(in the rows, 128 means zero)
R: a few groups of rows, each row roughly a mix of its group's hidden directions:
R (98 x 10):
[[137 136 121 107 130 196 112 168 157 146]
 [124 111  98 158  90 145 127  71 134 162]
 [142 119 193 145 139 178 129 134 150 146]
 [115 103 108 132 100  98 130  64  92 126]
 [ 92 173 114 140  78 113 163 139 107 130]
 [129  74 135 136  90 175 139 117 127 165]
 [103 117 121 113 190 132 141 157  98  89]
 [103 121 104 134 121  91 182  91 110  98]
 [107 143  79 154 109  95 144  83 135 155]
 [ 92 143  82 156  92 124 162 112 133 161]
 [110 178 134 142 185 104 128 139 133  93]
 [114  85 128 119 123  83 126 174  86 115]
 [161 162 142 108 155 122  98  78 143  97]
 [120 150 116 133 183  98  78 105 119 105]
 [131 153 125 150 137  56 106 111 105 103]
 [126 144  73 123 112  66 138 117 106 118]
 [111 131  71 143 112  93 161 104 128 165]
 [120 143 149 164 161 170 150 116 180 124]
 [135 133 175 140 144 175 159 156 162 149]
 [157 124 164 128 158 154 121 161 134  71]
 [142  91 138 123 107 142  75 156 153 170]
 [123 171 114 159 142 116 117  62 145 117]
 [125 120 141 117 175 174 152 171 157 110]
 [109 142 146 181 158  76 116 125 112 104]
 [125  88 134 134  81 100 185 125 117 141]
 [140 135 154 114 154  93 103 188 120  97]
 [103 125 135 140  62 139 162 138  93 149]
 [116 137 148 137 110 181 157 162 154 170]
 [132 122 116 128 112  92 136  56  93 127]
 [103 175 131 120 173 137 139 170 147  98]
 [139 105 157  96 158 148 119 179 109  90]
 [150 131 135 132  85 170 123  94 179 143]
 [146 139  93  79 109 118 118  77 157 143]
 [112 110 133 161 145 152 185  89 151 146]
 [157 107 164 148  90 168  93 138 108 107]
 [132 134 185 136  86 167 102 131 127 157]
 [109 105 104 150  93 136 142  63 114 150]
 [125 145 137  98 158 101 181 162 141 163]
 [167 103 163 113  74 138 138 143 143 161]
 [132 101 169 140 145  90 147 152  85  94]
 [113  72 128 155  73 142 130 139 128 157]
 [116 124 159 109 136 165 149 198 134 123]
 [136 122 149 156 155 124  92  68 139  94]
 [158 122 163 160  86 135 111  87 164 131]
 [141 136 126 121 163  67 113  90 119  91]
 [107 177 105 106 169 161 152 116 155 113]
 [ 89 134 136 144  92 181 148 165 113 144]
 [147 161 116  98 104 124  74 119 133  81]
 [112 143 122 179 105 134 168  87 147 158]
 [133 127 167 110 161 149 116 194 122 110]
 [108 126 133 147 108 192 148 146 155 167]
 [143 142 155 180 129 106 104  76 147 141]
 [106 122  86  77 161 146 159 151 120 147]
 [165 118 172  98 143 125 135 183 110 111]
 [153 108 105 102  83  88 144  84 125 141]
 [160  99 130  78 115  86 128  85 139 131]
 [ 87 144 130 167 130 182 154 147 153 143]
 [129 128 126 103 129 193 126 180 142 149]
 [117 147 150 123 130  73 125 157  81  93]
 [138 105 154  96 118 162 134 195 136 134]
 [117 152 142 177 136 151 167 141 126 180]
 [102 103 112 129 185  79 119 120 101 112]
 [ 91 134  72 128 165 134 162 125 162 129]
 [151 136 134  84 153  87  96 122 105  85]
 [123 123 163 140 131 200 135 155 156 139]
 [117  90 131 165 132 162 144  72 138 154]
 [137 101  80 107 162 109 142 156 112  84]
 [105 151 149 141 128 121  88  60 143 136]
 [147 113 146 102 127 192 111 165 155 140]
 [128 164 151 102 155 161 143 187 138 117]
 [141 127 152 161 105  56 134 126 104 127]
 [179 128 171 109 131 113  76 111 140 116]
 [118 135 131  88 119  83 141 116  73  96]
 [174  92 174 165 136 155 120 120 127 108]
 [123 124 120 167 128  94 108  93 144 188]
 [152  96 153  75 149 144 141 173 118 137]
 [141 115 142  76 156 122 118 178 106  96]
 [ 94 147 137 122 121 165 154 144 159 185]
 [ 98 139 111 145 129 132 202 139 108 153]
 [111 141  76 134 115  90 101  86 115 100]
 [ 83 158  78 104  97 109 132 130 125 158]
 [154 131 141 102 173 107  83 163 126  98]
 [114 122 145 139 119 129 183 159  91  82]
 [176 103 117 112 139 150  98 135 181 151]
 [166 107 197 145 156 137 112 122 139 122]
 [184  98 151 122 139  93 133 147  94 101]
 [ 85 163 100 136 125 123 149  75  99 114]
 [108 136  96 103 196 110 102 121 115 115]
 [138 150 160 157 124  88 125  68 137 151]
 [124 154 101 122  65 130 165 101 124 155]
 [112 134  91 165 111 105 121  63 134 139]
 [109 138  64 114 136  75 145 114 120 126]
 [106 113 136 128  68 165 150 156 103 151]
 [155 118 197 159 123 159 126 116 140 149]
 [103 154 156 162 169 112 166  96 110 110]
 [122 129 124 110 103 187 168 149 158 156]
 [180 107 176 110 127 102 105  95 141 121]
 [134 146 127  99 173  82 111 124  93  91]]
one row of each group, then the others: which group is each in?
[183 106 156 111 122 126 101 177 142 142]	<129>
[143 124 113  95 143 121  95  70 157  95]	<53>
[138 105 137 127 135 181 100 159 124  75]	<10>

[151 140 171 172 123 172 116 111 163 142]	<53>
[132 137 156 133 187  99 120 139  91  90]	<53>
[ 96 131 138 110 118 184 138 164 147 170]	<10>
[175 105 150 161 138  92 120  88 112 105]	<10>
[119 154 143 137 148 109 163 160  76  89]	<53>
[129 124 142 120 139 160 101 204 147 124]	<129>
[125 101 108  79  96 150 164  88 117 139]	<129>
[ 79 153 147 124 163 137 167 156 117  95]	<129>
[102  96 161 165 120 167 113 170 105 136]	<129>
